A hidden rule labels the rows of this table. It goes by one to three of the table's principal directions, not those with the most spread.
tensor([ 18,  19, -42,  -2,  43,  19,  32,  23,  -8,  29, -38, -19, -16,   8,   7,   2,  31,   1,
          7,  14, -53, -29, -10,  10,  37, -55,  43,  -3, -20]) TZ
tensor([ 21,  20,   4,  18,  14,  22,   8,  13, -17,  -7, -22,  29,   6,  17,  26,  13,   2, -28,
        -27,  58,  56,   2, -57,  43,  31, -22,  32,  -6,  10]) QJ
tensor([  8, -11,   9,  26,   6,  -5,  -2,  -4, -18, -11,  -8,   1, -20,  38, -14, -28,  28,   2,
         -7, -15,  11,   6,  15,  16,   3, -27,  35,   0,  13]) TZ
tensor([ -3,   0,  15,  17,  -5,  -1,   0, -20,  -6, -18,  12,   5,   0,  13,   5,  10,   0,  -6,
         -8,  21,  39,   6, -20,  35,  10,  -8,   6, -11,   8]) TZ
tensor([ 10,   6, -13,  10, -57, -49, -17,  17,  22,  41,  15, -21,   7, -30,  16,  -4,   0,  39,
         33,   1,  14, -32, -63,  24,   2, -22,  -9, -13,  -7]) TT
tensor([ 10,  -5,   2,   1, -23,  -8,  -9,  15,   0,   8,   6,  20,  11,  -3,   9,  -2, -19,  -8,
          0,  -1,  16,  -1,  -9, -24, -12,  32, -13,   7,   8]) QJ
tensor([ 25, -18, -26,  23,   4,  -3,  10,   8, -38,  21,  -1,  11,   9,  52,  20,  -7,  -6,  -9,
          6,  21,  21, -16, -33,   0,  26,  -5,  54,  -4,  13]) QJ
tensor([ 13, -50,   0,  29,  92,  67,  -7, -24, -12, -47,   2, -13, -42,  85, -58, -16,  62,  -9,
        -30, -35, -22,  37,  86, -23,   3, -23,  72,   3,  -2]) RJ
tensor([ -5, -15,  29,  17,  29,  38, -21,  11,  -7, -57, -12,  15, -18,  32, -25,  -7,  24, -20,
        -30, -10,  22,  42,  32,  -1,  -6,  10,  27,  13,  -7]) RJ
tensor([-11,   7, -22, -23,   7,  13,   9,  21,   7, -15,  -8,  -3,  14, -28,   7,  20, -15,   4,
          5,   0, -26,   4,   6,  -8,  14,  11,  -7,  10, -31]) QJ
tensor([ -4, -13,  21,  12,  20,  21, -24, -17, -20, -27,  11,  12,  10,  38,   7,   9, -19, -18,
        -23,  34,  74,  30, -36,  24,   9,  17,  34,  -8,  11]) TZ
tensor([  1,  44,   1, -19,  23,  14,  29,  14, -50,  11, -19,  42,  18,  16,  57,  27, -68, -63,
        -23,  85,  58, -10, -78,  -5,  32,  45,  24, -11,  26]) TT
tensor([ 18,  14,   9, -15,  38,  56,  11,  14,  17, -16, -16,  54,  17, -23,   4,  33, -12, -41,
        -44,  40,   4,  15,  18, -35, -13,  35, -35,   9,   8]) QJ
tensor([ -8, -13,   3,   4,  12,  12,  -7,  -4, -14,  11, -12,   5,  20,  12,   5,   1,  -7,  -4,
          3,  22,  -1,   4,  -9,   2,  -9,   6,   6,   2,   0]) QJ
tensor([ -2, -17,   8,  15,   6,  -5,   7, -30, -19,  -5,  18,   4,  -7,  32, -11, -11,   3,  -5,
         -2,  -2,   5,   1,  22,  -8,  -6,   0,  12,  -5,  26]) TT
tensor([  7,  43, -22, -43,   3,  66,  14,  69,  26, -20, -42,  49,  49, -79,  48,  71, -39, -50,
        -24,  67,  -7,  16, -39, -17,  25,  47, -47,  32, -48]) QJ
tensor([ -3, -27,  -7,  15, -13, -16, -10, -22,   4,  -9,  31, -24,  -9,  19, -17,  -6,  12,  25,
         16, -30,   1,   1,  15,   8,   3, -10,  12,  -6,  -4]) QJ
tensor([  7, -14,   7,  17,   7, -33,  -7, -28, -13,  18,  16, -21, -29,  41, -22, -42,  17,  23,
          4, -35,  11, -11,  13,   3, -10, -25,  30, -18,  31]) QJ
tensor([-38,   8, -14, -37, -50, -67,  16, -40,   0,  40,  31, -36,  20, -46,  12,  -6, -44,  36,
         49, -22, -41, -28,   3,  -7, -13,   9, -50,  -6,   9]) LS
tensor([-10,   5,  -1,   3, -32,  -1,  -7,   9,  37, -16,  -9, -22,   4, -48,  -8,  12,  37,  26,
         15, -15, -30,   6,   8,  44,   4, -42, -31,  14, -38]) TZ
tensor([ -8,  19,  -9, -25, -18,  -7,   1,  12,  23,  11,   0,  -7,  14, -48,  13,  19, -19,   8,
         11,   4, -15,  -8, -16,  -3,   0,  11, -35,   2, -18]) LS
tensor([-11, -16,   3,   0,  17,   9,  -4,  -3,  21, -22, -24, -40, -36,   3, -51, -34,  66,  27,
          8, -87, -77,  19,  97,   3, -17, -40,  -3,  21, -32]) TT
tensor([ 21,   6, -14,  14,   8,  23,  -4,  49,  20,  24, -31,  10,   5, -20,   6,  13,  27,   4,
          4,  29, -26, -20, -28,  -4,  -1, -18,   1,   2, -26]) QJ
tensor([  4,  22,  -5, -29,  52,  34,   4,  10,  23,  -7,  -9, -10, -26, -19, -19,   7,  10,  -9,
        -23, -10, -29,   8,  28, -35,  -1,   0,   0,   0,  -7]) TT
tensor([  1, -12,   3,  25,  -7, -16, -16,   0,  18, -11,   8, -22, -17,   4, -20, -10,  33,  39,
          9, -23,   7,  -4,  -2,  37,   1, -37,  14, -14, -15]) TZ
tensor([ 10,  23, -10, -12, -22,  -9,  23,  12, -11,  20, -20,  20,  19, -15,  32,   6, -21, -20,
          2,  17,   3, -14, -22,   9,  13,   7, -19,   8,   4]) TT
tensor([ -1,   5, -19, -22,  20,  10,   8,  -1, -11,  13,  -2,  -3,   8,  -2,   8,   4, -18,  -9,
         -1,  12, -12,   0,  -4, -24,  10,   5,  14,   5,   5]) LS
tensor([ -7, -21,  17,   4,  12, -13, -12, -15, -27,   1, -15,   1,  -6,  35, -23, -51,   9,   8,
         -6, -35,  -4,  17,  44, -12, -26,  -6,  22,  11,  26]) QJ
tensor([-10,  43, -12, -22, -22, -14,  16,   8,   7,  13, -11, -17,   9, -39,  37,  25, -20,  -2,
         13,  28,  10, -15, -60,  49,  34, -16, -14,  -7, -22]) TT
tensor([ 12,  25,   7,  -8,  11,  23,  -4,  41,  13, -19, -16,  40,   9, -28,  14,  22, -19, -18,
        -31,  36,  34,   7, -29,  -9,   3,  25, -10,  -1,  -4]) TT
tensor([  8,  30,   2,  -8, -50,   7,  -3,  52,  15,   0, -34,  39,  43, -55,  46,  30, -24, -21,
         -3,  43,  28,   3, -60,  29,   9,  20, -43,  21, -27]) TT
tensor([ 24, -18, -14,  27,  11,   2,  -7,  41,  -2,  27, -27,  -7, -21,  30, -14, -27,  42,  14,
         14, -25, -36, -22,   9, -18,  -8, -18,  33,   1, -16]) LS
tensor([ -4,  -7,  -5,   8, -44, -53,  -9,   1, -12,  35,  10, -17,   2,   1,   7, -29,  -7,  28,
         32, -16,  -1, -23, -24,   1,  -9, -10,   7,  -4,  13]) TT
tensor([ 13,  -3,  23,  26, -52, -22,   5,  10, -36,  13, -14,  41,  13,  31,  28, -20, -11, -36,
          2,  12,  37,  -4, -21,   5, -10,  25,  -7,  14,  29]) TT
tensor([ -7,  14,   6,  28, -70, -47,   2,   6, -13,  -6,  -6, -30, -22,   8,  15, -21,  30,  10,
         31, -22,  16,  -8, -36,  73,  30, -51,  19,   6, -13]) QJ
tensor([-14, -20,   7,  12,  -9,  -7, -12, -31,   0, -20,  28, -22,  -3,  15, -11,   2,   7,  14,
          9, -10,  16,  14,   4,  24,   5, -11,  10,  -5,  -2]) RJ
tensor([ -2,  19, -21, -21,  -6, -11,  23, -10,  -8,  24,  -1, -17,   4,  -9,  21,   8, -17,  -6,
         15,   3, -17, -16, -16,   7,  21,  -5,  -4,  -1,  -2]) RJ
tensor([-26,  23,  -8, -45, -44, -33, -17,  23,  35,  21,   9,  -7,  35, -93,  17,  17, -47,  33,
         22,   9, -15, -10, -33, -20, -20,  27, -60,   5, -17]) TT
tensor([ -2,  -9,   6,   4, -19, -26,  -1, -25,  -4,  28,  30,   1,   8,   5,   6,   1, -22,   4,
         14,  11,  11, -20, -15, -15, -17,  21, -18, -16,  25]) TT
tensor([ 23, -17,  -4,   5,  37,  45,   3,   1,  13, -17,  -6,  17, -11,  13, -27,   0,  34, -14,
        -26, -15, -25,  18,  58, -31,  -8,  -6,   2,  14,   3]) TT
tensor([-13, -15,  19,   7,  22,  -2,  -4, -41,  12, -22,  21, -29, -37,  19, -43, -17,  33,  16,
         -3, -48, -20,  12,  62,   1, -16, -18,  -1, -10,   6]) TT
tensor([  3,   2,   6,  26, -24, -29, -19,   9,   2, -14,  -1, -42, -39,  26, -10, -27,  39,  26,
         14, -44,  27,   1, -23,  60,  23, -46,  41,  -9, -21]) QJ
tensor([ 31,  -3,  -6,   1,  27,   2,  11,  -9,   2,  15,  32,  36,  -7,   8,  -9,   0, -17,  -8,
        -27,  20,  17, -17,  10, -63, -14,  20,   2, -17,  52]) LS
tensor([-21,  17,  11, -30, -15,   8,  -7,  -4,  12,   2,  -6,   9,  39, -45,  26,  28, -41, -11,
         -1,  30,  17,  14, -29,  16,  -7,  32, -47,   7, -12]) QJ
tensor([ 18,  16, -16,  -5,   3,  20,   1,  44,  37,  -6,  -4,   2, -11, -31,   2,  28,   9,  -1,
         -4,  -2, -13, -11, -12, -14,  11,  10, -14,  -2, -35]) QJ
tensor([ 45,   3, -20,   0,  70,  74,   6,  55,  14,  -2, -22,  46,  -5,   6,  -4,  28,  11, -37,
        -42,  40, -11,  -1,   5, -69,   3,  24,  21,   4,  -4]) RJ
tensor([-21,  13, -15,  -3, -68, -49,  -3,   1,  -1,  51,  15, -29,  33, -36,  47,  24, -37,  20,
         55,  41,   6, -38, -94,  37,  14,   1, -21, -13, -17]) TT
tensor([  4,  11, -22,  -7,  -9,   4,  10,  15,  -2,  28, -13,  -7,  18, -11,  29,  21, -12,  -7,
         18,  25, -12, -18, -40,  11,  18,   1,  -3,   1, -20]) LS
tensor([-32, -10, -10, -35,  18,  30, -11,   0,  26, -12,   4, -14,  30, -46,  -6,  35, -21,  10,
         10,   5, -44,  17,  22, -25, -14,  32, -37,  11, -38]) LS
tensor([-11,  -7,  10, -10,  12,   4,   2, -16,  -2,  -8,   0,   2,   1,   1, -12,  -6,  -4,  -2,
         -5, -15, -14,  11,  37, -13, -16,  13, -14,   4,   6]) TZ
tensor([ -8,  -6, -12,  -6,  20, -12,  -1, -16, -11,   5,  11, -30, -20,  15, -18, -20,   8,  19,
          8, -19, -19,  -3,  15, -14,   5, -24,  36,  -5,  10]) LS
tensor([ -2,   1, -18, -13, -28,   8,   4,   8, -18,  22, -14,  16,  58,  -9,  52,  30, -47, -22,
         14,  46,  24,   0, -59,  24,  20,  30, -15,  12, -17]) TT
tensor([ 25, -31, -27,  12,  34,  16,   0, -10, -22,  20,  10,   3,   7,  48,  -3,  -8,   2,   0,
         -5,   9,   3,  -5,   0, -24,  10,  -6,  48,  -3,  18]) LS
tensor([ 15, -13,   5,  37, -19, -31,   1, -24, -14,   7,  18, -15, -21,  48,  -2, -21,  21,  13,
         10, -17,  35, -15, -17,  43,  13, -30,  29, -21,  15]) LS
tensor([-13, -13, -20,  22, -42, -77,   1, -21, -20,  60,  21, -53,  -1,  24,  15, -21,  -7,  55,
         62, -11,  -4, -54, -56,  44,  10, -30,  24, -35,  -3]) TT
tensor([  0,   7,  -7,  -1, -10, -15,   0,   2,  10,   6,  -2, -22,  -7,  -6,   2,  -2,   7,  18,
         12, -18,  -2,  -9, -11,  28,  10, -18,   0,  -7, -17]) LS
tensor([ -7,  13,  20, -29,   7,  14,  -6,   6,  -5, -10,  -7,  43,  25, -24,  10,   4, -44, -28,
        -29,  23,  24,  23,   6, -40, -23,  51, -29,  14,  25]) QJ
tensor([-20,  56,  21, -26, -59, -35,  30,  20, -27,   8, -15,  48,  34, -39,  68,  27, -85, -47,
          3,  52,  49, -18, -69,  15,   7,  70, -57,  -2,  10]) QJ
tensor([ 29, -10, -18,  38,  -1,   2,   4,  25,   0,  21, -25,  -8, -12,  25,  -1, -13,  52,  14,
         12,  -2, -17, -23, -15,  33,  16, -54,  33,  -3, -17]) TZ
tensor([  2,  18,  -1, -37,  14,  45,   2,  23,  22,  17, -19,  43,  53, -53,  32,  52, -51, -35,
        -17,  56,  -1,   4, -23, -35, -18,  68, -66,   9, -16]) QJ
tensor([ 18, -32, -20,   9,   1, -12,   2,   1,  -9,  56,   4,   5,  10,  19,  -9, -22,   4,  11,
         21, -10, -47, -29,  23, -61, -31,  10,   0,   3,  21]) TZ
tensor([ 10, -40, -20,   3,  47,  22, -24,  -4,  46,   0,  18, -33, -21,  -4, -60, -10,  50,  53,
          1, -53, -61,   3,  69, -40, -26, -26,   7,  -5, -20]) TT
tensor([ 13, -31,  46,  25,  -2,  21, -15,   0,  18, -57,  30,  69, -11,   2, -44,  -8,  15, -22,
        -44, -15,  15,  31,  86, -76, -58,  50, -40,  15,  43]) QJ
tensor([ -1,   7,   3,  -2, -19,  -8,   8, -14,   2,  -9,  11,   3,   4,  -7,   9,   8,  -8,  -7,
         -1,   2,  16,   3,  -4,  17,   9,   0, -14,   1,   5]) RJ
tensor([-16,   2,   2,   0,  20,   9,  -5, -10,   4, -14,  -7, -28,  -9,   2,  -9,   4,  16,  14,
          4,  -4,  -6,   8,  -1,  35,  12, -26,  15,  -7, -22]) QJ
tensor([  3, -37, -16,  12,  25,  -2,  -8, -34,   5,  18,  23, -38, -14,  30, -33, -17,  30,  34,
         16, -33, -35,  -7,  37, -11,  -9, -28,  23, -10,   2]) TZ
tensor([ 40,  15, -18,  -2,  56,  52,  20,  37, -17,  -6, -21,  55,   2,  21,  17,  20, -15, -48,
        -45,  52,  26,   0, -18, -42,  23,  21,  37,   1,  17]) RJ
tensor([  4, -30,  14,  47,   0,  12, -10, -15, -32, -27,   2, -10, -20,  74,  -7, -14,  36, -17,
          2,  -6,  30,  18,  -1,  38,  18, -21,  55,   2,  -1]) QJ
tensor([  0,   5, -23, -23,  59,   7,   4, -13, -16,  13,  -3, -41, -31,  31, -16, -22,   4,   8,
         -4, -25, -18,   1,  12, -18,  19, -24,  59,  -9,   5]) LS
tensor([ -9,  16,  12,  -8,  -3, -20,  -8,   1,   4,  -7,  -3, -12, -17,  -6,  -6, -17,  -3,  14,
         -4, -22,  16,   4,  -4,  15,  -2,  -7,   4,  -7,   1]) TT
tensor([ 18,  -9, -13,  16,  13,  -3,  -1,   1,  18,   7,  -6, -21, -19,   9, -21, -14,  41,  32,
          2, -29, -16, -11,  14,  24,   6, -45,  16, -10, -13]) TZ
tensor([  7,  60,  19, -29,  24,  63,  17,  52,  -2, -34, -55,  72,  29, -43,  46,  49, -39, -75,
        -56,  83,  45,  26, -45,   5,  19,  43, -27,  19,  -9]) QJ
tensor([ 11,  22,  10, -21,  53,  49,  21,  16,   4, -24, -13,  44,  -8,  -5,  -2,  23, -18, -48,
        -43,  19,  -2,  12,  33, -52,  -7,  48, -19,   2,   8]) RJ
tensor([ -8, -21,  18,  27,   4,   2, -15,  -4, -13, -13,  -3, -12, -18,  38, -18, -18,  28,   1,
          5, -15,   2,  10,  13,  11,  -8, -10,  27,   0,  -4]) TT
tensor([ -7,  -1,  -3,  -8,   7,  35,   3,  10,   0, -20, -20,   8,  17,  -9,   7,  19,   3, -21,
         -5,  11, -15,  22,  11,   5,   9,   6,  -8,  22, -24]) LS
tensor([  5, -16,  15,  40,  15,  -8, -28,   2,  11, -27,  -8, -41, -53,  38, -45, -42,  76,  41,
         -2, -52,   8,  12,  18,  53,   5, -73,  56, -11, -16]) QJ
Which label does each new row get?
tensor([-11, -14, -13, -14,  30, -11, -12, -17,  12,  13,  17, -37, -16,  -2, -30, -18,   8,  40,
          9, -31, -31,  -5,  26, -24, -12, -17,  17, -12,   1]) ~ TZ
tensor([-11,  -6,  10,  -5, -35, -54, -10, -18,   6,  10,  24, -17, -15, -11, -20, -37,  -3,  33,
         16, -52,  -9,  -7,  30, -17, -28,  -1, -18,  -3,  23]) ~ LS
tensor([-22,  15,  11, -26, -39,  -7,   1,   4,  18,  -7,  -9,   4,  24, -54,  11,  12, -18,  -4,
          9,  -9, -21,  12,  14,   4, -16,  22, -62,  21, -17]) ~ TT
tensor([-10, -24,  14,   0,  20,  -5,  -9, -37,  -1, -18,   9, -19, -20,  22, -41, -35,  25,  19,
         -7, -55, -19,  22,  72,  -6, -22, -17,   6,   4,  15]) ~ QJ
tensor([  6,  20, -43, -39,  28,  60,  10,  45,  24,  11, -32,  12,  50, -55,  37,  64, -29, -17,
         -3,  57, -29,   0, -42,  -7,  28,  22, -21,  14, -54]) ~ LS
tensor([ -7, -10,  13,   3, -13, -17,   1, -38, -17, -18,  27,  10,   3,  14,  -5, -11, -13,  -3,
         -9,  -1,  31,  15,  14,   3,  -2,   1,   3,   0,  36]) ~ TT
tensor([ 16,  -1, -17,  -7,   4,  28,   1,  26,  14,  10,  -8,  23,  23, -26,  10,  23,  -4, -12,
         -6,  28, -17,  -2,  -6, -30,  -2,  12, -16,  14,  -7]) ~ TT
tensor([  0,  -6,  10,  10,  -9, -27,  -1, -32,  -4,  16,  17, -10,  -8,  13,  -8, -18,   4,  14,
          5,  -9,  12, -10,   1,  12, -10, -17,  -1, -14,  26]) ~ QJ
tensor([ 10,  17,   4,  -7,  12,  29,   2,  27,  13,  -2,   0,  36,  14, -21,  20,  39, -29, -29,
        -19,  48,  22,  -5, -33, -27,  -3,  47, -24,  -7,  -4]) ~ RJ
tensor([ -7,  34, -27, -31, -29, -24,   6,  20,  -5,  34,  -2, -10,  28, -39,  47,  22, -50,   1,
         21,  39,  16, -20, -81,  12,  30,   8,  -2,  -3,  -9]) ~ RJ
tensor([ 13,  15,  13,  -9,   4,  28,  23,  -1, -20, -11, -12,  54,  20,   7,  27,  19, -32, -60,
        -31,  36,  30,  13,   0, -15,   3,  43, -22,  12,  24]) ~ LS
tensor([ 24,  13, -16,  -2,  42,  42,   7,   8,  28,  -5,  -5,   8,   4, -13,   5,  38,   8,  -4,
        -24,  33,  13,  -3, -24,  19,  24, -14,   2, -15, -18]) ~ TZ
tensor([ 10, -37,  26,  21,  52,  36,  -9, -66, -15, -65,  36,   1, -34,  78, -44, -18,  29, -20,
        -48, -35,  52,  55,  68,   9,   6, -12,  46,  -2,  37]) ~ RJ
tensor([ -3,  -8,  -2,  14, -55, -47,  -9, -24,   0,  32,  14, -26,  14,  -4,  13, -15,   5,  29,
         32,  -5,  15, -16, -37,  50,   3, -35,  -6,  -5,   7]) ~ QJ
tensor([ 20,  15, -12,  -3,   0,  12,  10,  41,   5,  18, -12,  35,  14, -20,  21,  21, -19, -18,
         -7,  37,   0, -21, -29, -32,  -1,  28, -14,  -1,  -1]) ~ RJ
tensor([  4,  11,  12,  -5,  31,  27,  17, -16, -26, -13,   1,  39,  14,  22,  20,  22, -37, -45,
        -32,  52,  47,  10, -19,  -5,  11,  33,   6,  -8,  28]) ~ TZ
tensor([-14, -10, -10,  11, -21, -34,  -9,  -5,   2,  37,  -5, -46,  -3,  -1,  -4, -18,  21,  41,
         43, -20, -36, -25, -14,  29,  -5, -37,   7,  -8, -19]) ~ QJ
tensor([-31,   6,   3, -11, -51, -17, -12,   0,  19, -30,   9, -23,  13, -48,   4,  13,   0,  19,
         21, -12,  -6,  19,  -5,  34,   9, -13, -27,  18, -29]) ~ QJ
tensor([-26,  17,  17,  -8, -40, -23, -20,  20,  35, -24,   9, -29, -21, -47, -12,   4,  11,  23,
         19, -32, -12,   5,  -1,  11,  -9,   1, -30,   2, -34]) ~ QJ
tensor([-24, -14,  -6,   0, -42, -18, -12, -13,   6,  -8,  10, -26,  24, -22,   6,   7,  -1,  25,
         30,  -8,  -7,  10,  -9,  38,   7, -14, -14,  12, -24]) ~ LS
tensor([  1,   1,  -2, -17,  41,  18,  -4,   1,  19, -20,   2,  -8, -22,  -4, -29,  -6,  10,   9,
        -20, -34, -17,  14,  45, -26,  -7,   3,   3,  -2,  -6]) ~ RJ
tensor([  3, -40,  -7,   5,  12,  22, -11, -12,  26, -30,  21,  -2,   4,  -1, -36,   4,  23,  21,
         -5, -40, -29,  21,  69, -24, -17,   4, -15,  12, -14]) ~ QJ
tensor([ -54,   22,   11,  -37,  -85, -104,   32,  -64,  -17,   37,   25,  -24,   20,  -55,   15,
         -28,  -48,   31,   51,  -31,  -39,  -28,   23,   14,  -25,   -2,  -77,    0,   38]) ~ QJ
tensor([ -4, -13,  25,  41,  -7, -11,   2,   7, -37,  -5, -22,  17, -12,  48,  -5, -29,  23, -10,
          4,   4,   7,  -5,   6,  16, -12,  -9,  26,   0,  13]) ~ QJ
tensor([ 13,  24,  12, -17,  37,  82,   1,  56,  11, -26, -60,  54,  20, -24,  17,  34,  -1, -62,
        -43,  43,  -2,  32,   3, -20,  -2,  38, -23,  31, -28]) ~ QJ
tensor([  4, -22,  -9,  -2,  26,  11, -15,   7,  17,   0,   6, -11,  -9,   1, -30, -10,  16,  23,
         -1, -30, -31,   3,  39, -36, -19,   3,   5,   0,  -9]) ~ LS
tensor([  0,  -5,  -2,  -1,  26,  22,   5, -13, -14,  -4,  -2,  -2,  -1,  24,   0,   4,   0, -18,
         -8,  10,   2,  10,   5,  -2,  10,   0,  20,   2,   5]) ~ TT
tensor([ -5, -24,  32,  23,  48,  49,  -9,  -7, -13, -63,   6,  25, -27,  43, -38,  -2,  28, -32,
        -36,   1,   7,  40,  60, -35, -15,  16,  28,  10,  14]) ~ RJ
tensor([ 29,  -8,  16,  18,  -2,  14,  -7,  25,  26, -25,  -4,  30, -29,  -5, -35, -21,  46,  -5,
        -27, -39, -14,  13,  61, -38, -27,  -5, -15,  17,  13]) ~ RJ
tensor([-11,  13, -10, -17,  -9, -15,  11,   5, -22,  29,  -1,   6,  18, -13,  24,   5, -37, -11,
         14,  34,  -9, -17, -30, -27,   1,  19,  -1,   2,  15]) ~ TT
tensor([  3, -20, -26,  20, -15, -13,  -1,  -1,  11,  10,  17, -34,  -8,   3, -10,   2,  30,  33,
         31, -14, -31, -19,  -3,  12,  14, -37,  18,  -5, -20]) ~ QJ
tensor([  5,  -5,  -3,  -2,  35,  34,   4,   9,   1,  -6, -12,   5, -10,  11, -13,   4,  15, -17,
        -11,  -2, -28,   7,  30, -31,  -5,   8,   8,   8,  -7]) ~ LS
tensor([ 13, -26,   8,  15,  29,  27, -18,  -1,  34, -22,   8,   5, -14,   1, -42,  -3,  38,  20,
        -19, -26, -15,  14,  52, -19, -25,  -8,  -8,  -2,  -5]) ~ TZ
tensor([  0, -46, -19,   9, -23, -38, -18, -11,   7,  35,  16, -25,   8,   1, -32, -42,  23,  58,
         35, -55, -56, -14,  48, -32, -35, -22,  -2,   9,   7]) ~ TZ
tensor([-36,  16,  13, -13,  10,  14,  -4, -15, -10, -26, -25, -26,   9,  -7,  11,  11,  -1,  -4,
          1,  17,  10,  27, -20,  65,  22, -24,  10,   6, -27]) ~ QJ
tensor([ -2,  -3, -27,  -4, -19, -26,  13,   1,  16,  30,  10, -23,   6, -25,   2,   7,   0,  33,
         34, -15, -46, -34,   1,  -2,   0, -10, -22,  -9, -19]) ~ RJ
tensor([ -8,   2,  16,  -8, -13,  14,   9, -18,   0, -37,  17,  28,  12, -14,   3,  19, -17, -29,
        -18,  11,  16,  25,  24, -10,  -2,  26, -30,  14,  15]) ~ QJ
tensor([-21,   2, -28, -50,  45,  26,  14, -33,  27,   7,  21, -26,  16, -46, -13,  34, -21,  14,
          4,   5, -61,   2,  37, -39,  -2,   7, -30,  -2, -11]) ~ TT
